In the data rows, the value 128 means zero.
Each row of this table is followed by its label. One hidden rule gives the labels. It looks at one to three of the table's principal directions, none of them among the few with the most spread.
[132  95 174 105  98 132 157 129 147 150 136 114 109 129 141 145 119 137
  80 135 142 129 161 112 108 106 146 115 152 152 123 109 100 135 104 125
 105 104 134] 1
[118 127 188 122  68 106 158 121 107 152 141 125 134 116 128 158 116 132
 114 127 148 132 157  95 113 107 127 106 140 154 127  97 135 160 119 123
 115 115 126] 3
[138 180 149 161 128 139 125 150 129 122 125  77 123 124 185 148 175 115
 108 156 121 136  99 129 166  91  98 142 130 120  89 114 145 161  99  96
 163 143 114] 3
[137 107  51 104 181 100  90 107 150  84 144 166  99  99 138  91 138  89
 190  99  98 104  95 165 139 197 131 207 140 154 109 143  86  71 158 159
  96 154  82] 2
[122  89 132 134 144 175 141 127 146 149  94 127 120 155 127 112 101 153
 101 131 129  92 158 144 137 109 152 153 129 150 115 152 109 128 107 110
 120 128 159] 1
[115 110  97 102 124 109 127 138 126 142 133 149 164 123 109 136 115 124
 112 124 144 139 131 110 105 117 147 105 100  98 164 148 140 110 146 150
 126 115 124] 1
[106 122  84 136 150 145 124 127 115 113 120 169 137 139 120 110  88 130
 134 101 118  96 131 139 114 140 143 161 105 120 135 162 144  88 148 131
 128 152 132] 3
[153  98 104  55 130  54 111  93 125 140 152 165 127  97  82 128 137 132
 161 116 140 159  74 122 114 181 133 118 152 126 170 105 115  94 152 187
 144 119 120] 2
[135 130 139 107 115 125 134 105 138 106 160 125 131 110 105 119 118 120
 171 118 123 153 145 124 103 175 120  94 151 135 126 104 102 123 158 159
  99 124 118] 2
[132  94 151 109 120 135 138 127 144 156 116 108 114 128 149 139 134 134
  88 140 147 102 136 120 149  95 149 156 137 164 111 120 106 136  97 111
 121 120 127] 1
[154 173  67 150 196 168 107 129 150  61 146 106 101 137 147  80 126 121
 155 118  93 126  76 187 125 172 121 147 119  73 128 149 119  77 149 143
 157 165 124] 1
[134 103 130  92 104 101 149 133 125 160 171 182 129 125  90 121 117 116
  90 122 156 173 132 119  31 108 168  37  94  78 201 144  95 119 150 185
  95  63 143] 2
[119 123 173 124  67  89 139 133 112 151 116 109 153 117 120 173 130 127
 137 135 148 141 166  91 158 121 108 102 151 157 121  87 153 168 124 114
 125 130 127] 1
[125 110 140 110 104 134 140 139 133 161 121 118 152 127 128 149 122 130
  92 139 156 130 142 109 130  94 146 102 115 125 137 123 128 138 124 131
 133 121 138] 1
[111 140 122 121 113 102 131 141 104 128 142 152 155 132 104 144 119 134
 112 123 134 157 130  98  89 120 127  86 107  87 170 139 168 117 142 138
 136 108 128] 1
[111 102 129  91 147 131 127  96 125  98 141 140 118 134 101 117 104 157
 139 106 119 105 137 103 115 166 136 166 156 160 123 126 134  83 131 123
 112 124 116] 1
[155 117 113 114 154 132 118 115 152 133 129 119  99 114 151 113 144 123
 128 132 124 115  91 157 145 139 137 167 139 143 115 123  91 115 117 141
 138 141 121] 2
[136 115 119 148 111 123 147 157 131 146 118 127 129 146 129 118 107 116
 105 131 145 125 145 159 118  94 149  90  99  89 159 148 120 141 129 134
 123 121 157] 1
[142 158  67 129 161  95 104 135 117  81 163 157 100 117 134 107 128 106
 140 101 113 131  70 154  95 162 133 142 103  74 175 143 141  69 154 155
 142 140 100] 3
[126 116 136 131 132 143 139 136 131 130 119 119 117 149 127 127 110 150
  95 128 131 115 139 129 121 113 142 129 126 119 143 137 137 118 112 113
 133 121 143] 1
[135 151 149 114  84  62 135 119 113  95 171 121 121  96 133 144 137  97
 175 114 126 156 128 117 122 167  98 111 163 136 121  81 129 132 150 147
 110 135  94] 3
[130 151 183 131 109 140 133 110 122 115 133  94 108 119 145 150 139 144
 134 130 123 122 133 102 150 141 105 150 168 175  90  82 138 142 109  99
 136 142 114] 3
[119 123 138  95 118  95 125 112 108 114 142 141 133 126 101 140 129 139
 142 118 133 138 120  97 124 151 118 123 151 138 135 109 151 109 137 132
 132 122 120] 1
[122 124 172 142 107 115 129 140 118 148  95  99 123 142 131 163 139 160
 101 145 132 122 148  99 164 106 114 138 149 151 127 108 168 156  88  81
 148 121 136] 3
[113 135 177 129 106 138 131 129 114 133 115  99 140 141 115 158 139 153
 114 141 139 132 154  83 150 112 113 111 143 150 117 104 163 152 109  91
 135 116 133] 1
[142 140  74 156 160 129 119 136 126 107 125 151 118 141 115  89 104 122
 154 112 112 124 104 183 112 152 136 122 100  76 165 161 127 103 152 150
 141 146 147] 3
[112 107  78 112 166 148 109 115 135 116 121 170 130 124 129 108 118 118
 143 108 115  97 119 135 130 150 141 184 121 151 107 156 115  85 146 137
 115 149 115] 2
[123 122 101 115 131 113 128 130 129 113 157 165 127 117 126 113 124  96
 139 112 125 137 129 134  91 139 139 119 115 115 136 143 105 106 155 157
  94 117 112] 2
[132 160 149 174 131 172 138 142 122 146 100 104 125 149 151 135 123 155
  96 144 121 120 119 141 141  95 120 132 117 112 120 134 153 152 100  99
 175 147 158] 3
[102 156 209 175 111 232 147 130 120 167  82  70 154 153 152 156 137 167
  79 163 143  96 169  87 171  53 122 134 116 176  67 119 152 199  81  55
 149 131 152] 2
[157 112  72 117 164 113 129 137 157 105 150 131  90 126 152  92 112 112
 112 115 118 117  91 186 103 140 157 152 117  82 159 155  93  77 132 160
 129 135 122] 1
[120 144 163 133 106 142 138 135 112 138 129 112 138 137 131 146 142 129
 105 141 147 132 133 103 135  91 124 102 121 130 117 116 143 152 119 109
 136 118 135] 1
[133 120  92 133 156 151 121 128 147 132 118 132 147 132 112 104 115 134
 142 130 118 134 128 153 119 141 136 117 110 101 142 157 114 123 143 150
 130 131 142] 1
[134 109 158 148 115 171 150 141 148 164 103 107 117 143 147 132 114 141
  82 143 138 113 161 140 131  89 148 121 123 140 120 131 106 155 100 111
 123 123 156] 3
[130 127 130 137 104  86 140 139 104 133 142 155 119 136 100 126 104 132
 118 115 138 142 135 132  82 124 142  82 105  87 196 135 144 126 136 142
 120 101 140] 3
[149  90 182 108  79 128 162 136 151 189 125 112 122 126 131 147 129 129
  80 151 160 151 159 127 114  87 149  70 141 138 135 104  83 169 106 143
 113  95 159] 2
[179  75  73  69 148  65 133 127 167 116 166 143  72 114 127  97 104 116
 109 107 132 137  84 186  83 168 171 128 141  80 199 132  73  54 138 195
 123 119 127] 1
[119 171 170 203  80 142 152 171 113 124 116  88 131 144 159 150 117 114
 111 137 129 128 183 132 135  86 112  87 108 108 126 120 157 182 116  86
 119 133 137] 3
[103 192 163 170 120 193 136 150  97 135 132 120 170 157 111 139 145 139
  95 151 140 164 140  88  94  69 117  40  76  77 138 145 171 169 132 105
 146  95 152] 2
[ 89 144 207 162  79 182 150 117 103 173  83  99 184 136 125 168 120 160
 131 150 140 111 190  75 173  86 102 126 137 194  65 105 163 209 107  76
 137 142 149] 2
[156 178  96 134 147  98  97 139 123 121 134 103 140 108 142 136 176 113
 146 147 126 161  53 141 159 132 101 118 113  80 144 118 152 134 134 141
 186 146 112] 2
[108 168 180 159 144 215 130 112 136  86 116  60 116 136 176 137 141 148
 132 138 104  86 152 103 183 127  97 197 166 198  27 102 140 144  97  58
 132 164 107] 1
[118 128 129 141 125 143 134 127 126 123 131 152 131 135 117 114 119 116
 148 121 119 135 153 137 109 136 124 109 127 131 115 139 113 136 144 135
 102 123 139] 2
[ 99 110 168 137 105 176 152 114 125 136 113 126 130 135 138 135  92 141
 117 117 133  81 185 107 135 114 140 163 139 192  84 122 121 140 117  97
  97 141 131] 3
[117 129 109 135 153 158 121 135 129 135 122 150 138 142 114 120 125 141
 105 130 123 135 129 122  98 116 141 114  99 104 150 160 136 116 130 129
 129 110 138] 2
[122 168 150 114 133 120 106 122 102 134 134 111 152 123 113 161 175 153
 112 150 139 158  84  70 138 110 107 109 120 115 141 110 181 140 115 111
 175 108 113] 2
[112 176 133 179  96 107 121 150  98 117 114 118 165 124 129 151 134 110
 171 130 119 146 149 119 156 129  86 103 117 114 120 118 178 170 145 109
 138 151 123] 3
[ 92  71 235 138  18 166 189 136 115 215  83 134 172 153  94 172  79 143
  94 140 179 121 255  80 128  64 146  44 137 196 104 101 116 215 118 102
  74 101 191] 2
[130 125 117 121 133 114 132 118 136  99 145 126 124 122 123 111 116 121
 163 117 112 133 137 142 120 164 119 134 148 128 120 126 115 115 143 142
 109 134 118] 1
[142 105 118 108 121 105 137 130 135 142 130 133 122 126 127 127 113 131
 113 125 138 129 116 144 121 128 143 124 131 113 151 127 118 113 127 148
 139 130 139] 1
[141  80  67  94 157 107 122 132 162 113 144 151 109 121 123 100 102 114
 122 108 124 119 127 161  96 157 165 142 120 105 168 155  90  70 146 166
  97 121 116] 1
[113 164 184 144 103 169 138 124 125 112 125  76 148 128 153 150 154 120
 149 148 127 131 155  99 177 116  87 126 162 174  42  91 136 174 121  90
 127 148 121] 1
[131 153  96 144 142 114 119 135 113 119 139 146 131 125 129 116 127 117
 133 121 124 131  94 145 110 126 131 126  95  87 157 148 141 117 141 142
 144 132 122] 3
[ 92 221 192 176 117 166 114 111  75  93 119  87 165 132 128 160 168 149
 179 144 109 135 129  65 182 129  53 137 148 168  52  92 207 183 122  62
 164 153 111] 2
[118 143 155 163  86 101 133 152 105 138 125 130 131 128 132 150 138 106
 125 131 139 134 160 114 129 100 120  97 109 128 141 118 145 169 125 108
 106 112 122] 3
[139  87  80  93 172 125 121 119 148 124 149 179  86 128 126  92 118 121
 101 107 124 112  98 155  78 140 172 158 114 117 159 163  83  66 132 162
 105 107 122] 2
[126 135 173 142 117 158 137 113 142 130 106  74 124 117 172 144 139 135
 142 143 117  98 146 123 192 125 102 189 173 200  45  95 119 165  98  89
 133 164 117] 2
[126 105 142 119 118 153 144 132 151 137 122 105 124 128 155 136 117 127
 100 132 134 108 154 127 140 111 141 150 141 154  99 123 107 128 113 117
 114 136 127] 1
[159  61 106  92 120  96 153 139 157 145 155 175  82 140 101  94  92 115
  93 110 143 150 142 176  48 137 182  65 123  82 203 148  61  88 143 189
  84  82 163] 3
[129 177  93 154 160 124  96 118 121  77 126 105 137 112 143 119 144 118
 196 121  97 118  94 142 175 174  89 179 135 130  98 122 156 120 145 117
 153 177  95] 1
[115 116 177 110  80 111 142 123 112 138 134 129 135 127 107 157 126 130
 127 126 149 138 165  86 126 125 123  94 149 160 124  94 137 145 130 119
 106 112 129] 3
[136 128  76 114 173  93 101 109 128  98 132 146 105 111 132 113 120 142
 152 105 100 106  76 146 133 180 127 206 138 126 146 138 143  73 130 139
 153 156  99] 3
[141 131 142 150  97 149 143 150 160 161 113  87 163 116 152 137 140  98
 135 159 137 154 164 148 152 100 118  80 123 122  98 120  93 190 132 139
 116 134 141] 1
[145 155 105 151 188 182 104 132 145 141 102  96 124 136 156 116 159 152
  97 155 117 115  71 149 157 100 131 166 101 107 122 153 134 131  97 109
 184 139 134] 2
[110  96 112 113 124 107 128 124 130 125 119 151 139 125 118 131 110 126
 146 114 120 117 156 121 134 149 127 155 146 153 118 135 130 113 136 130
 105 135 121] 1
[114 161  84 178 151 161 116 144 130 109 121 129 163 129 133 103 124 102
 165 128 110 126 143 153 127 126 121 120  80  97 123 168 130 145 156 130
 112 141 120] 1
Which label does each new row get?
[ 99 166  94 154 174 163 105 128 101  75 128 146 136 152 113 108 122 138
 147 110 107 108 116 117 123 143 119 152 102 109 128 159 175  93 145 102
 137 140 118] >> 1
[112 171 174 149  84 136 135 138 105 126 122  90 166 124 141 165 152 113
 147 146 140 144 149  92 172 105  88  99 139 146  79  92 162 180 131  98
 141 146 124] >> 1
[135  96 154  87 145 147 129  88 154 114 118  89  95 118 157 130 130 152
 134 127 119  80 119 122 187 157 123 227 200 216  53  92 104 106  97 103
 135 163 111] >> 1
[118 121 158 143 125 170 146 120 139 118 117  98 117 139 151 122 112 137
 125 129 122  93 163 131 150 120 127 163 149 170  78 122 114 140 110  97
 110 142 131] >> 1
[144  65 109  81 126 107 133 114 159 130 142 152 101 116 121 108 114 103
 140 112 138 117 142 152 119 157 157 138 152 159 124 122  61  98 144 164
  80 123 125] >> 2
[153 124  69 137 175 140 108 122 151 121  99 105 124 123 145 102 113 137
 150 125 114  91  85 183 176 153 136 191 121 117 129 144 122 103 127 134
 170 182 131] >> 1
[164  59 106  60 140 113 139 120 170 188 138 152 111 115 122 117 124 136
  66 137 154 143  94 150  85 110 184 113 122 108 177 142  63  99 116 188
 132  94 148] >> 2
[121 130  83 112 138  99 122 127 121  99 159 164 139 119 105 111 108 113
 151 104 121 142 121 131  83 159 136 111 109  89 167 148 133  88 166 163
 111 122 112] >> 1
[141  87 166 101  59  80 142 149 127 221 100 132 167 121 102 176 149 122
  96 161 179 175 149 104 145  78 134  41 127 126 158 101 122 190 118 148
 138  95 166] >> 2
[ 91 126 203 144  64 137 162 145 111 165 126 125 171 140 113 160 135 126
 105 151 148 158 212  72 105  69 118  53 121 146 111 123 137 203 117 104
  81  74 141] >> 1
[117 145 122 163 158 188 127 129 126 136 115 140 141 151 111 102 120 147
 120 135 118 128 135 137  99 109 137 106  89 102 140 168 129 142 129 122
 129 110 152] >> 2
[130 163 117 144 116 106 129 154 105 115 145 126 143 136 119 133 128 116
 120 129 139 154 113 128 107 112 124  72  94  63 173 134 162 128 145 135
 146 120 132] >> 1
[117 124  96 125 133 110 110 112 119 112 119 152 139 111 119 128 109 122
 178 104 115 107 129 129 148 174 119 172 136 154 119 125 142 106 152 134
 125 165 109] >> 3
[104 151 138 155 141 169 126 112 109  92 124 134 117 140 132 118 109 139
 152 108 109  91 143 121 136 147 116 172 136 162  91 129 148 115 132  96
 122 155 121] >> 3
[150  90 149 147 154 202 138 125 181 158  75  75  83 141 185 118 120 154
  85 146 119  64 144 170 188 104 150 212 156 191  69 127  80 141  70  88
 136 159 149] >> 3
[153  86 131 115 124 105 156 130 154 120 165 155  59 133 132  94 103 114
 103 109 122 132 146 173  56 142 164 110 141 115 165 138  60 100 124 162
  72  89 136] >> 3
[112 157 149 170  99 134 131 151 111 152 100 101 168 131 136 159 131 134
 119 146 136 131 152 107 155  89 112 109 102 119 130 126 173 179 116  97
 147 135 132] >> 1
[134 142  61 137 157 113 106 141 131 126 123 134 150 113 141 118 128 110
 138 125 124 121  86 154 139 128 135 151  87  86 153 157 140 110 144 147
 155 153 111] >> 1
[126 145  68 130 147  86 105 135 107 106 136 165 140 120 113 121 119 117
 154 106 118 135  91 140 115 156 125 134 102  82 171 148 161  91 158 151
 149 145 115] >> 3
[123 142  92 150 121  96 122 153 101 120 138 178 136 139  99 115 117 100
 143 111 133 149 127 144  90 128 133  71  84  69 184 154 145 119 164 151
 117 114 140] >> 3
[128 159 139 148  78  65 140 156  96 114 158 135 129 121 126 148 124 100
 131 118 138 159 138 120  97 121 117  70 112  84 173 113 158 140 145 136
 118 115 117] >> 3
[161 125  78 135 165 118  93 124 161 110 106 107 109 111 150 109 150 105
 185 129 105 118  95 184 194 179 109 179 152 143  99 119 100 118 136 138
 144 177 118] >> 2
[122  94 157 106  75  68 149 143 110 145 151 162 116 133  99 145 118 114
 102 118 156 150 166 103  80 110 148  66 125 120 179 117 124 132 132 140
  82  75 133] >> 3
[152 129 109 161 142 176 133 154 151 155 100 101 117 142 159 116 112 129
  82 140 140 102 116 175 141  87 160 128  88  95 146 148 112 134 112 123
 157 148 156] >> 3
[136 145 141 143 134 136 136 129 129 122 136 111  98 126 165 128 130 132
 102 129 121 110 108 139 126 113 131 163 129 131 119 125 126 126 103 113
 140 135 117] >> 3
[126 145 108 114 142 121 117 129 120 135 145 148 149 121 113 131 143 130
 115 133 131 158  97 111  94 120 131 100 100  89 160 144 141 118 139 150
 144 106 121] >> 2
[119 110 185 126  85 120 152 140 122 149 128 119 124 143 112 152 125 142
  93 138 145 145 179  95 107 101 132  77 139 137 144 111 133 156 109 110
 102  86 144] >> 1
[113 176 141 172 139 161 108 134 120 113 109  98 149 128 147 139 164 123
 155 146 110 129 133 112 172 120  89 143 126 146  78 124 155 167 121  89
 137 143 112] >> 2
[133 152 144 163 109 108 129 150 120 127 121 113 123 131 139 141 141 120
 130 137 122 145 139 134 136 119 108 106 127 113 136 120 146 158 119 113
 131 125 130] >> 3
[142 122 102 120 153 133 108 133 146 150 107 113 133 118 151 133 154 127
 111 145 132 119  91 139 165 112 133 162 119 129 120 135 122 128 112 127
 159 142 122] >> 2
[154 119  28 134 172  99 112 154 143 111 143 169 116 134 114  82 103 104
 128 108 120 139  88 197  78 147 163 103  72  28 217 185 113  72 162 183
 132 125 137] >> 1
[131 167 162 133 119 130 121 127 114 132 130  99 133 120 145 155 166 135
 117 148 131 144 100  99 151 110 102 126 137 135 108 101 155 153 109 107
 164 130 118] >> 2
[120 163  92 156 159 153 102 136 122 121 107 112 160 127 141 125 144 123
 144 138 121 114 100 133 168 116 115 155  96 112 114 149 157 136 133 112
 161 157 118] >> 1
